Rows are one point carried round by a steady rotation, each followed by how many steps it has turned.
The counts run from 0 to 251.
26.8,6.8,39.4,16.2,-4.4,-14.7,-7.9,-22.4,-50.7,5.7,13.9,-26.3,13.5,49.7 -> 230
28.0,-22.2,15.3,31.7,-18.5,4.0,3.8,-26.5,-32.3,-21.7,-19.6,40.5,38.6,9.8 -> 248
-18.4,6.7,10.5,34.7,27.2,-9.8,2.5,36.9,1.8,44.7,-31.2,6.3,23.6,19.3 -> 205
30.2,48.1,7.8,21.8,24.4,-29.5,29.0,-3.3,-22.0,3.9,9.2,-15.8,-12.3,39.9 -> 251
37.3,-5.0,-3.2,-42.5,47.0,15.7,-14.3,1.9,-7.9,8.3,10.5,12.7,-35.1,-6.6 -> 65
23.8,8.4,-26.8,-3.5,51.0,6.0,-21.9,18.9,-29.2,12.6,-33.8,38.0,-55.3,-14.7 -> 38
29.4,14.3,40.1,21.2,20.4,18.5,4.9,-6.7,7.2,11.8,7.9,0.7,51.0,16.3 -> 226
-1.5,0.0,-25.5,-25.4,12.7,26.8,-7.1,-6.8,-4.1,-26.7,-3.8,42.3,41.0,25.6 -> 89
14.5,-39.4,-3.3,7.3,53.6,26.5,-7.9,-30.0,-3.6,-41.6,12.6,-15.7,-31.9,26.9 -> 160
19.2,4.6,71.3,24.0,22.4,-0.1,-10.6,5.9,-3.8,6.5,-11.1,28.0,36.6,0.8 -> 215
3.8,-7.1,-30.7,-3.0,25.4,20.1,-31.8,-1.3,-34.3,-17.5,-35.1,14.1,-36.1,-23.8 -> 43
-29.1,-29.4,-16.6,35.3,54.4,26.9,-43.0,13.7,5.5,-27.1,11.5,23.5,12.2,-17.1 -> 127
31.5,15.1,13.4,-34.1,21.5,1.8,-10.8,-13.9,-3.7,4.6,-7.0,48.6,14.7,4.1 -> 67
3.5,-22.4,11.7,46.4,22.7,22.8,-24.7,46.8,-1.2,32.3,-35.7,14.3,27.3,4.5 -> 211
-16.2,27.8,-15.6,-13.1,50.5,-8.4,10.1,0.0,4.6,-35.5,42.8,25.7,-32.4,43.1 -> 92
-45.2,-17.9,39.2,41.4,16.2,-27.3,3.7,5.1,3.2,6.0,-43.7,11.1,17.6,47.3 -> 189
23.3,-56.9,-28.8,20.8,33.7,43.1,-9.8,-7.6,7.4,-7.2,-6.1,-22.9,5.5,37.0 -> 159
17.8,-3.3,-34.7,-20.7,-5.7,-7.2,-36.8,-22.1,-7.7,-7.4,-67.5,44.2,1.6,34.1 -> 10
-20.5,-15.8,40.2,33.0,9.7,1.2,-1.4,12.5,-19.0,4.2,-46.8,28.7,43.6,4.3 -> 195
20.7,0.9,-11.7,-41.3,2.0,18.4,-52.2,15.3,-11.5,27.6,-11.4,43.1,41.1,5.7 -> 57
0.5,2.4,-19.4,-24.3,43.4,-12.1,2.4,4.2,-3.7,12.7,-32.5,17.2,-46.1,-6.6 -> 33
47.5,20.7,44.5,20.5,-5.1,6.7,-3.3,-11.4,-15.4,9.8,6.3,11.2,36.2,57.3 -> 231
0.5,-20.7,29.3,-5.8,27.1,9.1,-1.3,-51.9,-1.0,-11.0,23.7,2.2,-7.3,52.7 -> 161
14.6,14.5,13.6,21.0,-16.8,-17.3,27.3,-35.4,0.9,-11.1,6.8,41.1,38.4,35.6 -> 247
-7.1,-34.5,16.9,5.4,32.8,24.7,-56.4,-12.8,17.6,-5.2,1.1,1.5,39.1,1.8 -> 142
38.8,-0.2,-5.2,-5.3,7.6,30.7,-39.4,7.0,-13.1,-1.1,-5.9,45.2,26.6,-7.7 -> 63
-6.0,9.1,-3.6,-37.3,-0.6,-25.2,-16.0,-51.4,16.7,6.0,-39.2,45.2,20.4,16.7 -> 9
2.0,-35.1,3.5,24.7,30.6,24.5,-43.4,-9.4,17.7,-19.2,-4.8,13.3,30.2,2.4 -> 148
-43.3,-3.7,37.7,26.4,28.2,-33.4,3.0,-27.7,14.2,-3.2,-10.3,22.2,-8.1,27.0 -> 188
21.2,-2.0,10.9,-34.2,32.0,11.1,-35.6,-31.4,-36.7,-17.0,49.7,16.1,-21.1,37.8 -> 76
7.9,6.8,12.1,-50.6,18.2,1.7,-6.2,-12.6,-20.5,-24.4,32.3,55.3,1.0,44.7 -> 82
-10.6,0.4,22.0,-0.8,21.9,15.7,-31.6,-18.2,11.9,-11.0,-29.2,-0.5,41.0,75.9 -> 157
-20.9,-32.0,-4.9,22.0,24.7,-16.3,6.2,-14.3,-28.6,-8.7,-8.5,-15.2,-8.7,40.5 -> 176
10.5,-11.5,43.0,34.2,49.9,-0.6,-3.1,12.3,-54.3,9.4,0.0,-9.4,6.4,21.9 -> 203
-24.4,4.6,-18.1,5.1,45.7,25.6,-36.6,7.7,15.8,-6.3,12.9,44.6,50.6,-20.4 -> 121
26.8,19.2,-41.0,-33.8,-5.1,-4.8,-16.0,-12.8,6.7,3.9,-55.4,20.9,20.3,37.0 -> 4
42.4,-10.3,-5.0,-44.6,29.1,13.9,-14.4,-2.5,-34.9,-37.1,16.9,14.5,-33.3,17.6 -> 70
-4.6,-33.2,1.8,24.2,28.7,-15.5,-12.6,-13.2,-3.8,-7.4,6.7,-2.1,-37.2,71.1 -> 171
-0.4,-5.0,44.2,6.1,49.0,15.5,-16.0,-23.7,8.6,-5.4,39.8,4.8,0.0,15.6 -> 140
7.0,-3.9,20.8,-1.4,21.9,31.0,-20.7,3.9,32.3,6.2,1.3,-6.7,49.4,41.8 -> 152
42.6,-3.7,-38.8,-19.4,37.5,36.2,-1.7,26.7,-7.1,-23.6,15.8,37.3,1.3,34.3 -> 85
-32.0,2.5,30.7,23.8,50.8,-19.1,24.4,-0.1,5.6,8.3,-15.1,45.4,21.3,14.1 -> 194
-17.7,-33.9,-12.9,49.2,36.0,-28.7,-15.6,13.8,-28.3,-5.4,-9.0,9.7,4.4,-3.2 -> 196
-33.3,-0.3,17.0,27.4,11.7,-0.4,15.2,-2.7,-2.7,25.7,-29.7,10.0,28.8,83.1 -> 178
8.8,19.5,32.1,-55.9,42.9,-6.4,-23.6,28.2,-7.8,43.8,4.8,10.6,-25.1,5.2 -> 45
39.4,-4.7,54.5,27.0,36.9,-6.6,12.2,-4.9,-14.3,44.3,11.5,-3.6,5.4,40.7 -> 225
-7.1,-12.0,34.2,0.6,16.1,-11.3,-35.3,-27.4,3.1,-9.2,25.7,-18.9,14.2,67.5 -> 156
9.6,20.1,-2.9,-27.7,9.9,-31.9,1.7,-8.6,-35.0,7.9,-28.3,-15.8,-32.7,31.2 -> 18
34.9,-13.0,-24.6,48.6,1.1,-14.0,-2.1,-17.2,-19.2,-28.3,-20.9,-4.0,11.3,28.1 -> 249
13.3,-29.4,12.2,29.8,32.5,33.8,-15.2,-1.3,42.5,-11.0,-10.2,19.5,27.3,22.7 -> 153
-2.7,21.0,-39.0,-24.7,5.7,-7.2,-3.3,-14.8,12.1,-20.1,-54.3,38.5,-15.1,-8.6 -> 21
1.4,26.1,-12.1,-36.8,43.0,-24.7,3.0,12.9,-10.1,40.5,-10.6,27.0,-33.1,2.0 -> 39
15.1,-15.9,36.6,39.7,29.3,-24.0,-5.0,-4.6,-37.4,13.0,-13.3,-14.1,-12.9,-11.3 -> 208
13.0,-11.4,17.2,-17.3,47.4,10.4,-23.8,-14.1,8.9,12.6,30.4,-23.7,-11.1,41.6 -> 145
-3.4,8.7,-29.9,-8.4,-3.1,-8.7,-2.3,-21.3,13.1,-14.1,-51.7,56.3,12.7,1.9 -> 15
-33.0,-10.7,25.2,3.7,54.3,34.0,-38.9,-24.2,17.3,15.3,12.9,9.6,20.8,22.9 -> 141
-25.9,-25.4,42.6,6.3,10.9,1.6,-11.2,-24.8,11.6,-28.5,-12.3,0.1,23.7,57.5 -> 162
-17.4,35.1,-10.6,-41.2,0.1,2.8,-12.4,12.4,-2.3,17.4,-50.8,20.7,7.8,9.4 -> 25
8.8,4.0,51.1,26.5,29.9,-9.5,11.0,25.7,-33.0,33.2,-11.7,7.5,10.9,46.1 -> 204
-2.7,-41.0,21.8,52.9,31.7,-20.5,-1.9,11.5,-39.0,5.3,-18.2,0.9,-39.1,-14.4 -> 202
14.5,17.3,4.0,-23.1,12.9,-2.8,-13.3,-58.5,5.5,-11.7,-4.9,1.4,-22.6,22.4 -> 2
-48.6,22.7,-1.5,-2.3,33.1,3.2,-8.3,20.6,40.9,12.4,20.0,44.8,35.7,25.5 -> 120
-19.9,-51.2,-16.3,45.1,17.1,23.1,3.0,-11.7,-9.4,-46.6,-26.6,9.2,-6.0,27.2 -> 175
14.7,-14.2,-14.0,-32.6,22.7,36.4,-38.3,-0.4,24.7,-23.0,-3.1,51.1,20.7,-19.9 -> 68
13.1,11.2,22.1,-45.9,30.8,3.2,-32.8,14.2,-15.9,33.4,-7.8,26.8,6.2,14.2 -> 51
-41.5,-0.2,36.5,-9.1,45.5,5.5,-35.7,6.0,-12.5,10.9,27.3,17.9,38.3,22.4 -> 130
9.8,0.5,-35.5,32.0,58.7,38.9,-34.9,30.5,12.2,11.9,1.9,4.5,29.1,9.2 -> 132
56.7,-6.6,-0.9,-21.3,49.4,42.0,-29.2,38.7,-4.5,1.6,6.6,25.7,-31.6,3.4 -> 59
-19.3,-7.1,26.7,-13.9,68.5,-13.6,-42.6,-27.1,17.7,-15.1,38.5,-4.7,39.6,0.3 -> 135
-32.3,30.1,-10.9,-34.8,61.5,4.1,-18.2,16.0,-14.7,-0.6,5.2,43.0,29.4,51.6 -> 104
-20.3,27.7,6.5,-42.7,9.4,-35.3,-32.2,2.8,-28.5,13.1,-28.0,48.0,-5.3,4.7 -> 30
18.5,21.9,-49.8,-21.9,15.6,8.3,-17.0,23.3,-0.8,1.5,-42.7,21.0,-34.0,-18.2 -> 32
22.1,-29.6,-12.1,29.1,51.1,12.3,11.4,-7.2,0.2,-11.0,-10.0,-15.1,-28.8,67.0 -> 165
-13.1,-44.8,9.4,7.5,38.1,4.7,-27.4,-37.3,-10.7,-28.0,13.9,-7.9,-12.1,42.0 -> 155
-6.3,-0.1,51.0,15.7,51.7,-32.0,28.4,32.5,-28.2,18.1,-2.0,-6.2,-11.4,34.3 -> 198
-3.4,-6.6,4.7,9.4,61.8,4.9,-27.9,-18.5,-8.5,-7.5,33.5,-5.5,-6.2,-6.1 -> 134
18.8,-28.4,-5.9,-3.1,8.0,23.2,-19.4,3.7,21.6,6.7,-20.8,-0.7,38.5,51.0 -> 158
-3.3,-11.2,0.8,-46.4,12.3,24.8,-20.6,-8.1,1.2,-22.4,12.0,55.9,48.4,44.3 -> 83
37.9,-3.3,6.5,-54.4,19.2,21.6,-27.8,-5.1,-26.6,0.6,24.9,12.3,-5.0,38.0 -> 71
-28.6,-36.7,6.8,41.5,27.3,-5.8,17.8,-18.7,-20.7,-36.0,-16.6,7.6,-23.7,22.5 -> 181
6.4,-17.5,-33.9,-7.2,27.3,-5.8,2.4,17.9,-34.6,-40.1,-0.6,24.3,-14.0,-0.7 -> 96
26.6,-2.1,-43.9,-2.7,3.0,-2.4,6.9,-16.5,12.8,-11.1,-25.5,-0.2,-44.5,10.6 -> 6
28.9,30.8,15.8,17.9,6.0,-26.8,35.7,-33.7,1.4,-18.0,7.2,11.4,25.6,41.2 -> 246
-28.6,-26.6,-16.3,9.4,57.1,-1.6,-53.3,5.7,-42.3,-17.6,13.4,13.8,-8.9,-10.8 -> 123
24.2,2.2,-21.2,-26.8,10.5,39.2,-19.1,38.1,-10.4,38.6,-24.4,35.6,18.0,-14.6 -> 52
6.1,-45.0,-7.0,39.2,7.5,25.4,-11.0,-20.2,3.8,-30.8,-33.4,9.0,22.0,42.7 -> 169
13.6,-24.6,-53.2,-14.4,10.4,-9.4,-20.6,-25.4,-24.2,-30.1,-69.2,20.6,-20.3,-8.0 -> 16
50.3,-16.7,12.5,49.5,7.3,-2.6,-12.0,10.1,-47.9,-3.3,-8.3,-20.8,8.7,-17.3 -> 223
42.5,-30.0,-18.6,-27.3,16.8,23.6,-7.4,-11.9,-22.9,-47.3,29.8,40.8,-32.1,-4.6 -> 75
18.2,1.6,30.1,-49.0,43.1,3.9,-26.1,-7.8,-26.0,1.6,14.4,31.0,-30.6,-7.3 -> 55
29.2,-27.7,-1.8,54.5,31.7,22.0,-1.6,28.2,-10.8,18.7,-21.8,-6.4,11.5,-11.7 -> 212
18.0,-21.0,17.7,21.1,34.1,19.1,-28.7,-20.6,36.6,-3.3,17.2,36.8,36.8,10.5 -> 147
-20.7,-8.4,26.8,5.9,36.5,19.6,-52.3,-7.5,3.1,4.2,1.2,-5.7,46.6,29.3 -> 136
30.3,-17.1,-16.4,-7.2,21.2,30.6,-7.6,-5.3,-1.1,-16.2,3.5,41.0,25.2,3.5 -> 74
33.1,6.6,-58.6,-23.9,-5.6,9.5,-16.4,-12.7,7.7,2.7,-43.2,29.7,-5.7,20.3 -> 5
-16.4,-46.8,-20.5,23.6,6.7,8.0,-5.1,4.5,-18.5,-27.7,-6.7,-0.5,-16.1,43.0 -> 170
-23.2,22.1,6.1,-5.8,25.0,2.2,14.5,21.9,16.2,-9.3,17.3,53.1,23.7,48.7 -> 99
-34.2,25.1,-17.1,8.9,56.9,-15.8,-1.7,15.4,6.5,-21.1,28.3,27.1,-22.8,22.1 -> 113
-7.8,20.2,-6.4,-25.1,-0.4,-22.2,8.1,-32.9,20.7,7.0,-51.1,55.0,-11.8,14.9 -> 14
-26.0,26.7,12.8,-36.1,16.3,-12.0,-7.6,-13.0,-11.7,21.5,-20.9,47.0,-12.3,-12.7 -> 35
21.3,-15.5,17.0,40.4,67.2,-9.2,37.8,4.2,-14.5,-1.9,-19.9,-12.9,-29.0,36.1 -> 192
-16.8,-6.5,-5.4,3.2,66.1,-7.0,-10.1,13.4,-10.4,-9.9,32.8,-5.7,-14.2,19.6 -> 118
63.1,-14.3,31.1,51.9,17.3,-2.9,6.7,-33.6,-15.6,-15.3,17.2,-11.5,-10.2,10.8 -> 234
-14.1,-38.7,-12.6,28.0,48.4,35.3,-39.8,14.0,-2.9,0.1,20.0,-0.5,3.2,6.7 -> 138
5.9,-3.2,-32.3,-1.0,18.2,4.3,-37.1,42.4,-33.3,0.3,-40.6,30.1,-15.8,-26.4 -> 37
7.2,-12.8,-18.7,-5.6,21.8,1.8,-35.5,18.7,-5.9,-19.4,-40.9,50.1,-9.0,-51.1 -> 42
44.0,-17.4,-3.8,-10.7,36.2,16.2,-20.7,1.6,3.8,-18.7,17.7,41.1,-52.6,-41.3 -> 54
3.5,0.9,-17.9,-17.5,6.7,42.3,-28.1,23.6,-8.5,-20.6,7.5,48.3,17.9,33.7 -> 84
0.4,8.8,-36.6,22.9,30.9,15.0,11.9,29.7,-0.5,-28.4,-6.3,43.1,-15.2,-2.2 -> 106
38.0,1.7,32.1,11.4,-14.2,-3.7,-15.4,-24.8,-23.0,-20.9,-0.9,32.6,46.2,25.7 -> 242
9.3,8.2,-41.0,-5.6,29.3,4.7,-9.5,-5.5,-13.4,-37.6,15.7,-0.8,-13.0,37.8 -> 91
3.3,-50.5,-12.5,6.0,39.9,25.6,-40.7,-23.6,-2.0,-20.1,13.3,-12.9,-25.2,14.8 -> 149
41.7,-2.0,-36.8,-11.6,19.1,15.7,-10.9,9.8,6.3,-27.4,2.1,54.7,18.0,24.0 -> 79
53.4,-24.9,17.5,31.4,5.7,13.1,-15.6,-5.6,-41.9,13.5,-25.3,15.5,50.8,-6.5 -> 222
68.6,2.2,16.7,35.8,-19.0,0.5,-4.7,-5.3,-11.2,22.0,-5.5,1.7,63.1,42.6 -> 237
23.9,10.5,0.2,-21.1,31.7,-2.6,-2.8,-11.6,9.7,-51.4,35.3,23.6,-20.1,1.7 -> 81
-26.4,-12.1,8.5,-3.7,41.5,12.4,-45.6,20.5,26.6,14.7,8.8,10.0,39.1,33.1 -> 131
64.5,-3.7,33.5,30.7,15.7,0.7,0.0,-18.9,-50.4,-4.5,7.8,-30.6,-1.0,24.1 -> 229
-9.2,5.9,-2.2,-47.3,10.3,0.0,-8.7,-15.9,4.4,-27.2,7.8,44.3,23.5,24.7 -> 88
19.5,3.8,50.6,32.6,36.8,8.3,9.0,-38.3,-15.9,30.6,-10.3,19.1,20.9,7.8 -> 220
15.7,12.9,-24.3,-33.5,43.2,16.0,6.2,6.9,8.3,-50.9,28.7,39.4,-23.9,32.9 -> 86
22.9,-3.9,22.5,-43.2,20.4,27.4,-39.3,2.7,5.7,-18.0,2.6,43.8,45.8,15.3 -> 62
-16.1,-34.6,-5.3,45.2,2.0,15.3,-3.7,23.8,-33.0,1.7,-42.5,2.3,24.9,36.1 -> 190
11.2,-36.2,-27.6,61.0,35.9,7.0,19.1,-3.7,10.8,-17.4,-34.7,28.2,-8.6,32.1 -> 180
53.5,-3.6,-22.0,42.9,-7.8,40.5,3.0,15.3,-2.2,-7.2,-13.6,11.7,34.6,18.1 -> 238
22.0,7.6,-27.5,-33.8,23.8,-27.2,22.4,-18.9,10.5,11.6,-32.7,3.5,-57.0,35.0 -> 12
19.6,-22.7,64.7,30.9,44.0,-13.6,10.1,-29.1,-22.4,2.4,5.9,9.4,-4.2,3.0 -> 214
-6.9,9.7,29.7,14.4,29.7,-10.5,9.0,-13.2,11.8,10.0,3.4,-0.8,-13.1,76.3 -> 172
8.8,9.3,41.9,-33.6,32.5,-10.0,-39.1,5.1,-31.4,28.4,-5.8,17.5,-25.8,-14.1 -> 50
6.3,-2.7,42.8,-35.7,24.8,0.1,-19.8,-21.7,-4.3,9.0,22.2,32.6,0.0,7.4 -> 61
-12.3,18.7,-41.6,20.4,60.6,15.0,-12.0,22.3,-10.3,-16.6,17.0,10.9,-20.1,23.7 -> 112
-6.1,9.5,-37.7,-20.1,24.4,-7.2,-20.8,15.7,-21.0,17.4,-46.3,63.5,-14.6,11.9 -> 31
-15.4,16.3,44.1,29.8,30.5,-12.4,21.1,10.8,-8.0,29.1,-26.5,12.6,14.3,40.7 -> 199
-20.1,28.0,-17.5,-34.9,33.7,-14.8,-16.0,-0.9,-48.4,-33.2,41.7,22.1,8.3,39.5 -> 103
-63.7,-9.3,5.8,2.9,32.4,-5.1,-30.0,21.1,-5.1,-7.3,15.3,27.9,46.0,14.8 -> 115
-15.4,-25.4,20.7,5.0,5.6,-4.8,19.7,-44.0,17.7,-12.7,-5.4,4.1,23.7,64.9 -> 167
-12.2,0.0,8.2,-13.4,44.5,-17.4,6.8,4.0,19.4,-25.3,13.2,44.6,3.6,55.5 -> 93
-13.8,6.9,27.4,-34.7,39.1,-17.1,-3.3,8.3,15.3,32.8,-18.4,47.7,3.1,-22.5 -> 40
42.9,-19.1,22.8,24.4,17.1,2.0,-2.9,6.3,-38.2,16.8,21.1,-29.8,-5.2,12.0 -> 224
-2.2,-10.8,79.3,10.7,37.2,-28.5,-1.2,12.5,-47.6,32.7,-15.4,7.0,-0.1,-0.1 -> 209
-26.7,50.1,4.5,-31.9,10.0,-43.9,-9.1,-8.1,-30.4,22.2,-26.6,21.6,-20.7,16.4 -> 24
11.8,-18.8,13.2,5.6,62.2,19.1,-14.0,10.0,16.1,19.7,15.3,-30.2,-12.5,11.4 -> 139
-34.2,-14.2,20.8,27.6,21.4,-21.0,-4.9,6.8,-41.2,0.3,-14.2,8.9,5.8,57.3 -> 183
-44.5,-11.9,2.9,12.6,9.7,-3.4,-6.7,17.1,-17.1,17.6,-39.1,26.4,38.7,71.8 -> 184
-16.9,7.1,11.3,-6.9,60.8,-22.2,11.3,9.1,7.0,16.2,35.3,-1.6,0.5,23.8 -> 119
